In the rows, 100 means zero.
The rows of Y fall into a few groups, which share some directions, and each row is roughly a mix of its group's hidden directions, except some rows that fit no group.
Y:
[91 79 112 80 83 103 81 74 126 88]
[90 80 111 68 97 105 99 112 132 81]
[120 64 120 116 109 91 115 97 122 99]
[92 83 137 98 102 93 84 92 130 86]
[77 115 78 80 100 100 78 123 110 78]
[98 101 83 99 119 90 107 142 113 79]
[107 126 100 123 112 88 91 120 74 123]
[119 88 126 73 100 75 92 76 103 102]
[109 105 122 83 97 72 65 83 100 94]
[105 106 70 106 108 110 135 120 78 101]
[90 99 79 114 92 64 80 83 81 105]
[96 97 114 59 115 113 123 111 88 110]
[115 89 90 123 115 93 136 120 109 113]
[86 78 119 79 93 130 88 85 103 79]
[102 77 126 111 104 94 92 71 131 95]
[100 80 121 77 83 116 95 64 104 97]
[110 88 102 122 111 90 132 68 110 112]
[97 105 117 110 93 83 53 96 106 86]
[117 94 109 125 98 71 92 66 104 112]
[109 82 97 118 123 99 137 106 118 84]
[112 115 131 95 95 117 66 119 102 92]
[114 79 101 104 92 116 136 71 92 109]
[82 111 73 123 115 120 110 125 96 86]
[117 100 97 132 106 85 114 65 95 113]
[97 90 87 81 108 123 140 107 115 92]
[85 81 121 85 102 119 81 131 101 82]
[96 139 105 98 106 92 84 129 79 103]
[83 135 88 92 90 98 67 97 84 95]
[102 113 95 128 118 75 80 127 104 87]
[92 123 87 97 95 111 85 130 67 110]
[117 84 106 112 97 112 136 73 88 114]
[119 79 111 102 97 75 112 76 123 120]
[104 102 103 78 69 115 96 78 74 118]
[93 90 91 102 134 110 115 129 100 74]
[104 92 92 125 131 91 111 131 108 84]
[110 110 91 123 126 94 128 129 91 99]
[92 94 124 94 100 95 57 107 104 77]
[115 81 103 106 107 94 127 68 127 95]
[116 100 110 133 102 77 92 66 98 109]
[127 99 85 114 106 100 135 76 100 115]
[103 91 85 109 114 111 140 128 100 110]
[100 107 72 92 107 110 132 128 87 86]
[94 109 81 101 89 80 89 113 69 132]
[89 136 82 102 88 92 85 122 84 118]
[84 95 107 79 80 131 90 69 96 91]
[91 106 106 66 73 116 100 107 86 125]
[102 90 116 137 87 91 74 115 118 103]
[84 127 65 105 90 94 115 111 81 113]
[86 130 71 93 100 105 91 125 78 100]
[77 99 91 75 104 123 121 132 98 101]
[108 98 81 96 111 105 139 129 92 86]
[96 104 81 88 115 112 135 130 88 108]
[112 93 133 110 90 93 83 72 98 124]
[89 98 104 69 101 128 108 130 113 85]
[93 114 87 85 87 102 63 121 85 80]
[105 95 111 130 102 71 97 72 95 123]
[97 93 131 114 106 90 78 73 126 100]
[105 89 124 123 83 87 66 92 118 99]
[104 102 81 92 104 109 143 114 91 123]
[103 109 74 127 113 98 128 125 99 111]
[87 87 111 92 87 98 66 72 124 97]
[99 108 79 85 107 134 126 116 97 82]
[82 96 109 72 103 126 105 130 114 85]
[104 67 103 85 100 100 117 100 131 75]
[112 101 114 95 76 102 86 81 73 132]
[96 130 78 99 94 92 107 127 84 126]
[101 80 124 104 102 85 90 75 131 82]
[75 107 105 101 106 94 65 89 129 83]
[112 71 119 113 115 90 116 95 131 88]
[101 101 70 102 96 86 121 102 77 133]
[108 80 106 114 100 68 105 66 116 110]
[81 105 114 83 106 131 95 127 107 76]
[112 100 73 102 98 91 130 97 84 133]
[99 104 80 85 106 115 141 114 88 117]
[108 108 81 85 96 111 122 125 83 130]
[102 79 105 115 105 74 119 68 114 115]
[97 103 122 105 110 77 65 114 124 94]
[122 67 125 89 86 101 117 81 108 103]
[103 78 121 86 88 111 95 60 109 91]
[119 101 96 100 87 109 122 97 63 127]
[107 67 86 97 106 106 133 102 119 82]
[107 104 85 120 124 100 136 123 94 94]
[87 101 113 90 67 118 72 76 99 103]
[87 93 68 68 85 109 97 117 103 82]
[82 91 91 82 93 142 123 103 92 101]
[108 82 117 71 98 111 107 107 137 87]

One row of each group comes first, with its name. Which group is each row after those in?
[96 83 103 114 110 91 113 64 122 77] => T
[96 115 116 95 76 85 57 104 97 110] => H
[104 133 110 108 106 87 81 125 77 116] => J

[87 79 128 104 114 102 119 85 131 92] => T
[87 114 79 89 105 129 119 127 81 98] => T
[115 60 117 94 90 99 110 79 120 99] => J
[94 117 86 96 68 116 109 81 91 130] => H
[99 118 76 87 101 97 101 142 81 96] => J
[122 88 110 96 84 89 120 72 107 129] => H
[88 105 68 74 96 115 114 127 87 98] => T
[104 114 97 127 98 83 91 94 69 130] => T
[90 127 92 78 87 97 71 123 84 101] => J
